In the data rows, the value 128 means zero.
The rows are grouped in 2 ways, from coarse to fine; each group lies inside one group of the grouping before and may be the whole of it. The rows also spread widely along two directions, which tell nothing about the groups.
The table:
[ 96  84 104 122 192  98 127 165 101 143  99  98]
[118 142 149  67 145 119 134 179 102 112 146 108]
[127 168 222   7  75 151 116 201 120  76 208 136]
[118 155 128 112 132 148 156 118 128 115 115 144]
[120 153 147  77 133 128 141 161 111 121 135 121]
[137 157  83 187 130 157 193  31 159 152  66 177]
[156 109  84 214 115 140 124  42 156 168 101 159]
[126 140 112 142 145 132 166 102 131 130  96 143]
[150 134 130 153 100 138 107  98 134 144 139 135]
[102  75 109 139 137 124 128 137 118 130 100 119]
[107  95 111 115 176 106 136 168 100 129 103 101]
[173 182 168 129  61 162 117  84 151 129 162 167]
[154 172 116 179  98 143 129  73 160 130 152 144]
[104 100 111 114 174 110 130 168  98 137 102  98]
[138  96 133 133 126 118  81 143 115 139 142 102]
[103 102  71 166 182 115 153 114 115 151  70 126]
[134 136 132 140 154 106 110 149 161 143 166 113]
[112  89 107 144 130 137 127 121 125 124 105 134]
[133 101 145 118 118 104  75 166 103 142 155  93]
[149 105  98 202 123 134 115  66 147 163 105 137]
[118 126  94 139 158 126 150 111 115 135  98 129]
[138 193 152  92 110 150 167 110 142 113 135 159]
[124 118 132 113 113 141 136 126 129 114 118 140]
[ 85  51  78 143 223  80 119 174  75 156  77  68]
[132 163  99 161 127 150 187  55 148 144  83 168]
[126  85  91 177 156  90  82 151 119 140 138  82]
[125 185 178  47 118 138 145 166 115  98 163 138]
[136 112 124 152 127 116  88 125 123 150 135 111]
[140 147 150 127 115 107  89 162 131 116 182 107]
[128 138 156  94  96 152 147 126 143 110 140 150]
[134 134 149 114  94 156 144 111 137 107 123 157]
[122  88  94 173 126 145 153  79 148 131  73 148]
[145 168 167 109  94 110  90 160 139 113 193 121]
[128 107  80 203 112 157 173  34 162 141  57 173]
[142 134 105 176 131 115 114 112 149 139 148 122]
[127 149 177  74  89 160 135 138 133  98 155 142]
[120  69 110 156 166  64  75 189 110 140 144  66]
[133 121 154 100 131  86  65 210 107 126 187  76]
[162 201 185  95  42 195 175  63 173 101 141 202]
[123 104 105 159 126 143 150  83 141 131  86 148]
[136 214 224   0  94 147 140 199 115  80 197 134]
[ 99 107 126  93 167 104 127 187  90 129 120  99]
[102  88 148  86 142 120 107 193 101 100 144 104]
[149 135  93 193 124 113 111  84 152 144 131 132]
Some rows of the table again, each followed by its group in each grouping:
[112  89 107 144 130 137 127 121 125 124 105 134] ~ P S
[145 168 167 109  94 110  90 160 139 113 193 121] ~ E I
[ 85  51  78 143 223  80 119 174  75 156  77  68] ~ B O
[118 155 128 112 132 148 156 118 128 115 115 144] ~ B O
[127 149 177  74  89 160 135 138 133  98 155 142] ~ P S
[123 104 105 159 126 143 150  83 141 131  86 148] ~ P S
[138 193 152  92 110 150 167 110 142 113 135 159] ~ B O
[118 142 149  67 145 119 134 179 102 112 146 108] ~ B O
[104 100 111 114 174 110 130 168  98 137 102  98] ~ B O
[118 126  94 139 158 126 150 111 115 135  98 129] ~ B O
[134 136 132 140 154 106 110 149 161 143 166 113] ~ E I
[138  96 133 133 126 118  81 143 115 139 142 102] ~ E W
[132 163  99 161 127 150 187  55 148 144  83 168] ~ B O
[133 121 154 100 131  86  65 210 107 126 187  76] ~ E I
[126 140 112 142 145 132 166 102 131 130  96 143] ~ B O
[ 96  84 104 122 192  98 127 165 101 143  99  98] ~ B O
[126  85  91 177 156  90  82 151 119 140 138  82] ~ E I
[162 201 185  95  42 195 175  63 173 101 141 202] ~ P S
[120 153 147  77 133 128 141 161 111 121 135 121] ~ B O
[128 138 156  94  96 152 147 126 143 110 140 150] ~ P S
[102  88 148  86 142 120 107 193 101 100 144 104] ~ P S
[120  69 110 156 166  64  75 189 110 140 144  66] ~ E I
[102  75 109 139 137 124 128 137 118 130 100 119] ~ P S
[ 99 107 126  93 167 104 127 187  90 129 120  99] ~ B O
[136 112 124 152 127 116  88 125 123 150 135 111] ~ E W
[124 118 132 113 113 141 136 126 129 114 118 140] ~ P S
[122  88  94 173 126 145 153  79 148 131  73 148] ~ P S
[142 134 105 176 131 115 114 112 149 139 148 122] ~ E I
[173 182 168 129  61 162 117  84 151 129 162 167] ~ E W
[107  95 111 115 176 106 136 168 100 129 103 101] ~ B O
[134 134 149 114  94 156 144 111 137 107 123 157] ~ P S
[156 109  84 214 115 140 124  42 156 168 101 159] ~ E W
[154 172 116 179  98 143 129  73 160 130 152 144] ~ E I
[125 185 178  47 118 138 145 166 115  98 163 138] ~ B O
[133 101 145 118 118 104  75 166 103 142 155  93] ~ E W
[128 107  80 203 112 157 173  34 162 141  57 173] ~ P S
[127 168 222   7  75 151 116 201 120  76 208 136] ~ P S
[150 134 130 153 100 138 107  98 134 144 139 135] ~ E W
[149 105  98 202 123 134 115  66 147 163 105 137] ~ E W
[137 157  83 187 130 157 193  31 159 152  66 177] ~ B O
[136 214 224   0  94 147 140 199 115  80 197 134] ~ B O
[140 147 150 127 115 107  89 162 131 116 182 107] ~ E I
[103 102  71 166 182 115 153 114 115 151  70 126] ~ B O
[149 135  93 193 124 113 111  84 152 144 131 132] ~ E I
